In the rows, zero is written as 128.
Each path below is one point turned by a fixed rotation once a step. After each direction that follows a path, write how fast that rotation turns it, in deg/step (0 if it stays still).
Each turn is a multiple of 5 degrees from 10 to 175, or 0.
Each row of a path follows its step; steps can be skipped.
path 1
step 0: [139 135 129 132 133 123 127 118 137 125 134 139 134 130 131 134 129 121
 114 136 129 128 121 139 122 128 133 137 123 124 126 132 123 132 126 126
 130 136 132 114 144 130 128 114 135]
step 1: [137 125 124 127 145 131 124 135 121 125 134 129 121 123 128 117 117 126
 119 117 135 121 133 126 122 128 126 118 136 133 123 137 125 131 133 121
 129 137 143 125 121 131 130 116 125]
step 2: [110 128 125 141 138 113 127 128 134 131 126 126 127 124 119 118 128 118
 132 133 129 126 140 124 119 133 129 132 130 129 134 133 129 130 124 123
 132 135 132 128 130 142 133 142 131]
step 3: [129 123 130 130 133 120 137 126 137 134 132 143 134 120 119 145 115 135
 116 128 133 139 126 130 119 127 139 129 125 125 127 129 131 130 133 133
 122 128 120 134 128 141 124 126 132]
step 4: [140 134 145 128 132 124 124 121 134 121 138 126 129 117 134 128 127 128
 126 134 128 118 140 121 127 130 125 132 135 131 119 145 125 123 135 138
 126 126 131 137 129 131 129 116 123]
step 5: [119 127 127 143 130 121 114 127 125 122 128 139 131 139 123 114 131 125
 122 122 119 128 127 131 134 134 131 126 134 121 113 127 123 131 134 131
 129 131 132 134 125 137 142 126 133]
step 6: [130 127 127 135 134 133 119 127 133 137 123 147 114 125 119 127 115 125
 122 136 124 123 130 129 123 122 135 138 124 131 127 127 113 124 118 129
 123 129 124 118 126 132 122 132 132]
step 7: [132 136 130 126 138 123 128 129 128 134 125 133 118 124 139 140 129 127
 127 129 133 131 132 121 123 127 144 117 135 128 121 146 121 132 131 119
 137 124 138 141 128 127 122 132 130]
step 8: [128 130 127 121 129 121 127 120 138 136 129 126 137 131 124 120 123 126
 128 121 120 125 135 117 131 126 134 130 134 136 115 129 133 128 142 132
 140 121 131 121 129 143 139 140 127]
step 9: [117 130 131 133 127 119 121 132 120 144 138 143 132 125 128 130 119 137
 129 130 123 127 129 131 132 127 117 128 127 132 115 129 125 129 137 134
 111 129 122 128 133 131 117 137 132]
step 10: [139 132 144 119 138 130 116 120 133 128 123 128 115 133 129 128 129 136
 132 129 123 140 133 122 132 136 131 133 132 113 123 137 127 129 122 136
 122 134 128 132 127 127 120 133 139]
step 11: [134 133 119 136 125 132 115 114 130 121 118 133 128 134 136 130 127 129
 115 126 112 122 134 128 124 118 129 119 133 128 128 131 131 135 139 129
 141 128 127 127 137 125 129 134 138]
Speeds:
[128 130 132 125 128 130 131 126 127 125 129 129 128 128 132 123 125 129
 127 129 129 130 127 125 130 128 130 124 128 128 130 131 127 128 126 130
 130 131 129 129 128 127 126 128 126]	115
[125 126 129 127 126 130 129 133 131 127 125 131 128 127 130 130 128 131
 129 128 128 127 128 127 127 126 131 132 130 124 130 131 130 128 127 127
 128 129 127 127 129 128 127 127 131]	100
[131 127 127 129 132 131 128 127 126 130 128 128 129 123 130 130 130 127
 128 127 129 133 130 125 131 129 128 129 131 128 128 130 127 130 126 129
 126 126 128 126 129 126 129 125 128]	115
path 2
step 0: [125 125 129 121 118 137 135 124 125 133 130 134 129 141 131 116 134 124
 128 115 121 129 127 127 132 134 114 127 138 122 122 118 140 141 137 131
 122 122 127 131 127 119 127 130 117]
step 1: [122 123 125 132 126 132 134 137 129 132 127 145 133 130 121 124 129 121
 126 139 138 132 129 133 127 130 123 130 135 123 116 128 127 131 142 133
 140 117 129 120 141 125 140 116 131]
step 2: [114 116 133 134 129 133 131 134 125 133 121 136 132 130 133 131 130 129
 124 138 121 125 128 116 125 113 122 126 120 123 118 125 133 135 124 129
 127 139 127 115 132 113 119 128 130]
step 3: [113 132 128 136 138 120 115 127 135 139 119 137 137 130 129 129 124 132
 121 143 121 127 114 128 131 142 130 128 120 126 133 122 128 121 131 127
 128 134 121 120 129 133 130 122 127]
step 4: [126 132 128 127 124 119 114 129 133 118 121 129 128 133 130 135 131 118
 117 132 123 124 122 127 132 118 130 133 131 127 146 124 125 123 117 124
 126 125 132 128 134 122 107 118 130]
step 5: [128 135 127 118 132 132 123 119 132 128 137 135 119 125 125 123 123 123
 130 127 134 124 127 125 133 131 132 127 124 108 145 127 145 119 123 119
 120 131 123 136 122 130 131 119 128]
step 6: [128 135 128 127 127 130 126 140 125 118 130 125 115 128 122 114 126 123
 129 116 139 132 134 115 125 135 115 141 130 124 139 123 130 124 126 132
 136 132 134 131 138 137 124 127 133]
step 7: [129 122 124 123 139 130 142 127 126 133 145 135 130 120 121 130 124 128
 116 120 128 133 137 117 125 124 131 137 134 130 124 124 134 128 125 135
 124 141 138 139 133 132 134 123 120]
step 8: [117 123 123 139 122 128 138 138 125 138 134 114 135 126 129 130 132 129
 118 123 134 136 130 126 135 145 134 134 125 123 127 124 128 136 137 123
 134 133 142 130 128 122 126 137 127]
step 9: [137 116 136 137 129 122 127 135 138 140 118 130 146 135 131 131 120 128
 124 124 121 130 135 128 125 131 134 126 137 115 124 134 129 130 130 138
 122 119 139 134 130 125 123 126 123]
step 10: [125 133 141 124 117 131 129 128 142 129 116 127 134 133 127 127 136 135
 114 128 126 123 136 129 123 129 140 124 135 121 130 131 138 137 133 116
 132 127 122 115 129 122 135 129 133]
step 11: [133 125 137 124 126 129 122 136 131 130 125 152 121 132 146 131 126 127
 135 130 124 130 130 120 125 135 132 122 140 125 130 124 129 125 129 127
 143 127 122 118 121 131 119 127 132]
Speeds:
[132 123 128 127 126 130 132 130 131 129 129 124 130 129 129 130 127 125
 128 129 127 128 128 126 128 130 127 128 130 128 128 128 128 134 130 128
 127 128 127 125 129 130 131 127 127]	40
[127 130 130 134 125 128 129 128 132 126 127 129 128 127 127 131 128 127
 129 128 125 128 128 130 128 128 130 129 126 127 127 126 130 127 126 132
 131 128 124 124 125 128 127 126 127]	45
[124 127 128 128 130 131 129 132 125 130 127 129 123 126 126 129 126 127
 129 130 128 132 128 128 126 127 129 128 131 132 126 127 130 129 129 130
 128 130 127 129 128 130 128 128 131]	70
[129 131 128 124 129 130 130 127 127 127 128 126 132 125 127 132 130 127
 128 129 127 128 132 129 126 124 129 129 129 127 126 130 128 128 127 127
 126 130 128 127 131 127 126 123 129]	135
path 3
step 0: [123 133 136 134 130 126 124 128 129 126 122 126 134 129 127 127 141 129
 122 123 124 130 143 129 131 122 120 131 131 127 128 114 125 139 119 129
 130 130 123 141 127 136 132 140 134]
step 1: [120 122 135 122 132 124 129 126 128 125 125 127 123 124 138 122 125 125
 141 123 119 131 123 133 128 124 125 132 126 121 138 110 129 138 129 138
 129 128 118 133 133 125 134 121 120]
step 2: [113 128 132 129 129 127 132 133 127 138 121 120 119 137 132 127 126 127
 132 115 126 127 131 137 131 129 120 134 118 124 127 134 125 133 128 120
 114 120 130 125 133 118 132 122 133]
step 3: [127 133 124 125 134 126 124 120 129 127 121 118 134 133 118 136 119 139
 135 122 123 132 137 136 127 122 133 133 133 123 116 129 117 136 125 122
 133 126 135 135 130 126 133 126 121]
step 4: [140 125 137 122 125 134 119 129 124 125 132 127 127 121 121 127 130 128
 132 126 114 132 112 133 128 118 133 125 128 123 130 136 119 138 139 126
 122 126 132 131 126 125 135 121 126]
step 5: [132 133 129 126 131 127 122 131 130 125 133 125 127 117 125 121 130 127
 134 119 135 129 130 135 115 125 126 122 126 134 124 138 136 131 122 128
 120 116 138 133 123 127 133 126 146]
step 6: [133 127 134 132 142 123 124 125 131 120 130 131 137 115 137 132 134 120
 124 122 130 135 133 133 127 123 128 133 133 122 125 130 134 131 118 116
 133 137 133 135 123 126 133 135 123]
step 7: [136 125 127 134 123 126 121 123 127 125 138 121 122 117 142 127 120 118
 134 126 136 133 124 131 129 125 122 125 121 124 134 129 128 128 138 128
 130 133 115 133 133 114 132 130 124]
step 8: [125 138 127 128 124 126 127 136 123 124 121 122 130 132 125 135 130 117
 127 114 137 137 136 118 130 132 118 122 119 122 128 135 125 121 126 125
 133 124 126 128 131 114 128 128 136]
step 9: [129 128 130 124 130 123 127 127 125 123 124 131 131 129 123 141 123 120
 126 129 120 137 143 130 122 127 132 131 128 127 131 126 116 131 129 135
 136 131 130 144 127 124 110 131 122]
step 10: [140 138 140 122 124 128 131 136 132 129 129 137 121 124 132 134 131 125
 129 128 119 127 130 126 134 127 124 132 123 133 124 127 125 134 142 140
 115 123 118 136 128 124 126 124 127]
step 11: [116 139 134 111 132 130 130 128 122 130 132 122 126 124 130 131 134 135
 131 114 132 125 142 128 129 128 128 129 130 133 126 124 134 125 128 136
 118 128 132 134 122 128 132 135 136]
Speeds:
[132 128 128 130 131 130 130 122 125 130 128 128 130 129 129 128 128 128
 127 128 126 128 129 127 130 125 126 128 129 127 126 126 130 130 127 125
 129 127 128 131 129 129 123 127 127]	120
[129 131 126 129 128 130 126 131 131 129 127 123 125 128 130 127 128 128
 125 128 127 126 125 128 129 130 126 131 126 130 128 131 131 128 130 127
 128 126 127 131 131 129 126 127 131]	130
